One vector is turned by the same rotation once a tick. Each row is the vector after some number of ticks, and that number follows the row.
The counts run from 0 to 263.
[ 14  22 -33   1  19  29   1 -12  20  20  -4   1  -9  -1  26  46  23   7
   8   3 -19  21  -3  17  -7 -12  29   1  -1   3   2  30 -11 -23 -14 -32
  -2  -7 -14 -13  17   1  35 -22   7 -17 -36 -16  14 -57] => 11
[ 10  53 -25  -3  12 -11   6   6  33  22  11  -7  -9  16  23  33   8  -2
   0  19   5  23  20  42 -28  -2 -18  20  17   9 -18   7 -26 -17   1 -14
  15   0  -5   0  -2 -38  27 -16  28 -15   8 -19  11 -37] => 72
[  9  46 -38 -15  27  -4  10  16  28  19  11 -17 -14  12  30  27  11  -3
  -8  20  -7   8  23  40 -31  17 -23  19  18  -9 -30   0  -5   5  -3 -21
   0 -18 -12 -14  -8 -21  38  -4  25 -17  -2 -15   3 -28] => 70
[ 13  23   8  -4  -5  18  -7 -13   8  48   0  13   2  14  17  17  32 -26
 -37 -24 -30  19   9  23   5 -42 -23  18   2 -10   9   3 -33 -13   3   7
 -13   8 -35 -15  24 -39   5 -27  -1 -14   8 -24  18 -25] => 229
[-13  42   9   3  25   0   3  26   7  39   0   5  13   4  31  14  23 -19
 -30  -5 -16 -14  -3  21 -14  -5 -28  42  -5 -16 -19   5  -4  -5  27   8
 -11 -35 -18  -2  15 -28  13  -5  16 -17  -7  -2  29 -27] => 236
[  5  36 -17  26  28  21  -5  29  14  27 -13  21  -9   7  26  25  13   6
 -28 -26 -10   4   8   0  18 -36  -1 -19  13 -14 -41  13   2 -10  -6  22
   9 -34   9 -11  27 -19  35 -16   2 -20   3   4   5 -41] => 124
[  4  21  -7  28  19   9  18  22  -6  25   3  18   1 -16   5  13  32 -29
 -23 -12  10   5  -7  41  -3 -27 -26  14  16 -23 -32  16 -10   8  -2   0
  -9   7   7 -11  21 -10  40  17 -43 -16   2  22 -34 -22] => 257
[ -9 -14 -15  15   9  12 -27  14  16  42   3 -13 -15  -5  -3  25  18 -27
 -17 -16 -35  -8  -7  14  14  -7  -5  27   7 -11 -12  -7  -1  10  -2 -17
 -11 -23 -28 -31  36  -2  37  10   4 -19  12 -39  36 -35] => 167
[  7  21 -20  10  37 -31  -7  -6   2  27  25 -18  -8 -11  28  30  30 -26
  21  13 -10   1  -3  29   6  21 -32  14  35 -30 -23  10   2  11  -2  -4
  10  11 -11 -26  12  -8  37   2  -8 -25  26  -4 -17   1] => 196
[ 18   0 -14 -10  22  18   1  12   9  33  -8  -3 -19   5  27  16  26 -24
 -21 -14 -30  -3  21  31  -5 -15 -22  -6  32 -26 -29 -11  -3  10 -20   6
   1   4 -19 -28 -12 -17  19 -25 -13 -20  20 -15 -38 -39] => 62
[  5  31 -28  16   3  18 -24 -12   6  18 -15  -2 -11 -19  19  52  28   7
  17 -12 -28  24   5   1   1 -19  16  10   6   5   3  29 -17 -42 -17 -22
  -1  -7 -11  -4  19 -13  19 -25  12 -14 -19 -31  25 -41] => 13
[ -1  25 -21  -8  14 -25   5  -8  12  32  27 -17   5  -7  36  30  14 -24
  14  12   0  -2 -16  40  -1  11 -49   7  31 -18 -12  13 -16  15  -1  -9
   1  21 -19  -8  16 -23  40  -3  -5 -32  25  -6  -5 -23] => 198
[-10  14 -23  41  20  30  -5  23  -1  22 -16 -18  -2 -56  12  18  25 -14
  -4  12 -16  11  -5  12  21   5  -2  37   1 -46 -36  26  11   0 -17 -15
  -1  14 -26  -4   8  16  -3  -6 -12 -21 -11  -8  19 -27] => 150
[  6   8  -5  41  -2  -3  10  10  45  13  -4 -20  -7 -29  -9  21  23 -35
   4  33 -14  41  -6  11  -1  -7   3  26 -10 -11 -26  33 -22 -14 -17 -15
   5  29   2 -18  19  12  31 -25  13  -7  13  -7   5 -26] => 157
[  0  43 -23  -3  23  12  10   0  20  16  25 -15   5 -39  -5  16  47 -15
 -19  35 -15  38   5  26 -15  -5  -4  33   7 -36 -23   7   1   5 -20 -25
 -19   3 -22 -21 -21  -5   4 -13   5   1  -5 -18  -4 -21] => 218
[ 10   7 -10 -11  24  27   1   8   5  35   1  -4 -13   6  33  18  24 -15
 -17  -9 -30 -10  18  29 -13 -19 -28 -12  21 -24 -31 -10   4  10 -16   5
   2  -1 -22 -22 -13 -24  17 -27 -14 -30  12 -12 -28 -46] => 63
[ -9  44 -11 -10  36   8   4   5   2  35   4  -9 -16 -19  37  29  24   6
  -2   1 -28   7  18  10 -23 -13 -38  12  16 -15 -43   0  19  -5 -14 -11
  15  -7 -19 -12 -23 -20  -8 -26  16 -32  17 -22  -8 -24] => 66
[ 34  16  -7   3   1   7  -8  -7  19  31   7   3  -6  30  10  16  39 -38
 -41 -10 -32  28  10  31   2 -19  -7  12  11 -12   8   0 -34  -6   4   1
 -25   3 -22 -26  29 -24  27 -19   4   6   5 -23   4 -16] => 227
[  5  18 -21  -6   3   8 -27  -7  41  12   2  -6  14 -15  -2  32  12  -8
   5 -23 -10 -10  -7  19  26  -6   1  15  37  -7  -7  18 -33  -2  -2  25
   5 -15   3 -14  11 -43  29 -26  21 -31  21  -7  18 -45] => 184
[ 12  54 -24  -6   9 -10   7   2  34  13   3 -10 -17  12  24  36  15   3
   7  10   8  36  22  46 -25 -12  -8  24  20  14 -16   5 -29 -31  -1 -16
  22  11   2  -2  -1 -38  11 -20  30 -10   4 -22   0 -25] => 73
[-18  44  16   7  24 -13   3  28  10  38  -2   7  12  -1  27  12  24 -26
 -19  -1  -7  -5  -7  21 -19  -6 -27  48 -10 -10 -17  15  -8 -16  28   8
  -4 -32 -10   2  13 -36   7 -15  23 -18  -1   5  29 -23] => 237
[ 18  43   8  29  10   2  35  16  25  20 -13 -12   5  -9   5  -2  42 -33
 -26  26 -12  29   6  36  -1  -8 -20  43   2 -38 -33  22 -15  -3   6   5
   2  35 -13  -9   4  -7  -7  -8   5 -16   4   4  -3  -2] => 90
[ 19  46 -30  29  17  13 -13  12 -15  16 -19 -16  -8  -1  16  24  38  -8
 -26  -8 -20   5  23  33  25  13 -13  35  21 -45 -21  -6  -8  -9   0   6
  -4   4 -27  -6  14 -28  -9   7  -6  -3  -4 -28  21   1] => 83
[ 11  32 -25  18  27  28  -2  28  27  24 -11  25 -10   6  18  21  16  10
 -39 -22  -6   8   3   6  26 -30   4 -12  17 -12 -38  13  -2   2 -10  16
  -2 -27   7 -16  26 -12  35  -7   4 -19  -3   5  -1 -45] => 123
[ -7  30   0   0  36  12  -2  20   3  43  -1   0   2  10  21   8  39 -25
 -45 -18 -29  -9   6  26   1  -9 -21  46   1 -28 -15  -8   3  11  17  -4
 -18 -24 -33 -27  10 -15   2  -6   2 -12  -9  -4  20 -14] => 234
[ -4  14   3  -4  14  17  -7   1  30  19 -36  -4   3 -11 -17  15  10 -14
  -4 -14 -36 -14 -20  11  24 -28  -5  58  28   1 -16  31  -6  -7  17 -11
  27  18 -13   1  -4 -19   8  -9  15 -45  16 -12  13 -31] => 36
[  5   5 -21  23   5  42  -5   6  -3  29 -18  -3  -3 -17  32  18   6 -18
  -7 -13   8   1  -4  46  32 -11  -2   6   0 -27 -17  23 -13 -11 -11  -4
   4  35 -26  12  22 -13   9 -17 -31 -28 -10  -9  18 -55] => 146
[-17  14 -17  13  19  10  13  19  37  26  -2   6 -16 -36  21  33  12  -6
   7  10  -6  25  -5  26 -33 -19  -6  26  -6  10 -23  25  -9 -17 -15 -34
  10  20  -7   0  -7  -5   5 -41  11 -15 -14   9  -5 -40] => 6
[ 16  54 -16  14  11  20 -17  -5 -18  23 -17  -3  -9  -5  20  29  33  11
 -12 -16 -11  20  16  30  20  -7  -9  25  19 -30  -9   3  -5 -29   2   0
  12   9 -24   1  13 -41 -24   0  -4 -19   0 -42  28  -7] => 81
[-19  -1 -31  15  19  12   5  36  19  33   4  -9 -19 -27  36  30  -2 -18
  -5   5  -5   1   1  40 -29   4 -31  16   0  -5 -23   3  -6   4 -16 -26
 -17  -2 -17   4   5  -2  38 -27  -4  -8  -9   5  -2 -55] => 3
[  0  22 -24   7  12   6 -30   1  41   7  -8   2   4 -24 -12  28  18 -17
   1 -28 -11   0   7  13  34 -21  -3  34  37  -9 -25   6 -27  -6  -8  19
  26   9   7 -13  -3 -43  14 -27  11 -26  32   1  -1 -21] => 186
[  3  37  -4  18  40 -28 -16  -4  -7  37  15  -9  -3 -20  26  32  38 -14
  23   6 -12  10  -7  12  16  -2 -21  17  26 -23 -36  11  13 -14  -2   7
  32   2  -7 -21  10 -19  16  -2 -14 -37  27  -9 -21   1] => 194
[ -8  30  11  -4  11  15 -12   3  -2  43  -8  12  -5  -1  15  17  41 -23
 -36 -30 -38  12   4  13   8 -47 -24  33   1 -17 -11  -1 -10 -14   5   3
  -2  10 -38 -19  10 -32 -16 -30  -1 -13  10 -17  20   1] => 231
[  0  36   0   9  32 -20  17  29  30  12  -9  -2  -1   4  19   8  42 -44
 -10   3  -1   8  -2  34 -15   2  -3  57   3  -7 -12  20 -16 -20  19   3
  -1  -5  10 -22  14 -24  14 -23  20  -1  -2  20   3   3] => 240
[-17  -2 -43  25  26  -2  -9  43  -2  29  -7  -7 -31 -35  30  33  10 -21
  -3  -1 -24   2   0  22 -13   6 -33  24  12 -18 -25  10  11   3 -12 -29
 -16   1 -21  -5  13   8  27 -20  -2  -5   0   1  -5 -25] => 1
[  6  33  -6  -5  34  -6  23  19  34  14 -11  -5   4  13  24   5  42 -47
 -12   1   1   1   2  46 -15   1   2  50   7 -10  -5  29 -23 -14  18  -2
  -6  -8  16 -23  13 -16  23 -20  10  -5   1  18   1  -4] => 241
[ -6  21 -32  29  35   0  -6  28  12  10 -10 -10 -22  -6  41  22  29 -24
  -8 -17  -5   0  30  13  10 -14 -16   3   4 -17 -42  12  -7 -12 -22   8
   8   1   7 -28  21   4  35 -24 -21 -12  24   9  -6   2] => 128
[  3  38 -32  23   9  -2   4  18  22  24  -1   7 -20   8  25  44  -5  19
  -1   1  15  23 -19  30  20  -5  -5  10   5   9 -17  20 -18 -12   8 -19
  18  13  -5  12  44 -12  35  10   6 -26 -10  -4  29 -34] => 139
[-10  39  -8  -2  13  12   2   1   2  22  18 -13   0 -50   7  12  34 -27
  -7  23  -7  32   8  26 -18 -20 -13  31   3 -28 -25  12  -2  -7 -25 -14
  -8  13 -19  -5 -29 -26 -12 -32  -3  -4   9 -23   0 -25] => 216
[ 21  48 -30  -4   9  -5   9   0  36   8   1  -3 -23  10  13  31  23  -4
  -1   6   3  37  24  44 -13 -17  -2  30  16  12 -12   5 -29 -32  -2 -19
  26  23   4  -8   0 -37   4 -19  24  -9   7 -19  -8 -13] => 74
[  0  41 -50   6  27   4  12  17  31  20   8   0 -15  11  24  38   3  15
  -9   5  11  11 -16  35  18   3  -8  18   5  -3 -28  16 -11  12   3 -36
   7  11  -7 -12  37  14  38  17   2 -26 -18   1  21 -20] => 137
[  9  -1  -7 -15   4  18   8 -19  41  21 -27 -17   8  12   6  17  13 -22
  -9  -9 -36 -22 -18  30  10  -1 -16  40  22  -9   4  38 -35  10  15 -15
  -3  20 -19  -5  13  -8  35 -13   7 -38   7  -1  15 -32] => 33
[ -8  33 -15  39  33   5 -17  32  12  20 -16   6 -20  -4  39  27  21  -6
  -9 -24  -7   9  21  -7  15 -30 -12  -4  11  -9 -43  12  -1 -25 -12  20
  16 -12  10 -12  23 -14  26 -35  -2 -18  21   2  -3 -19] => 126
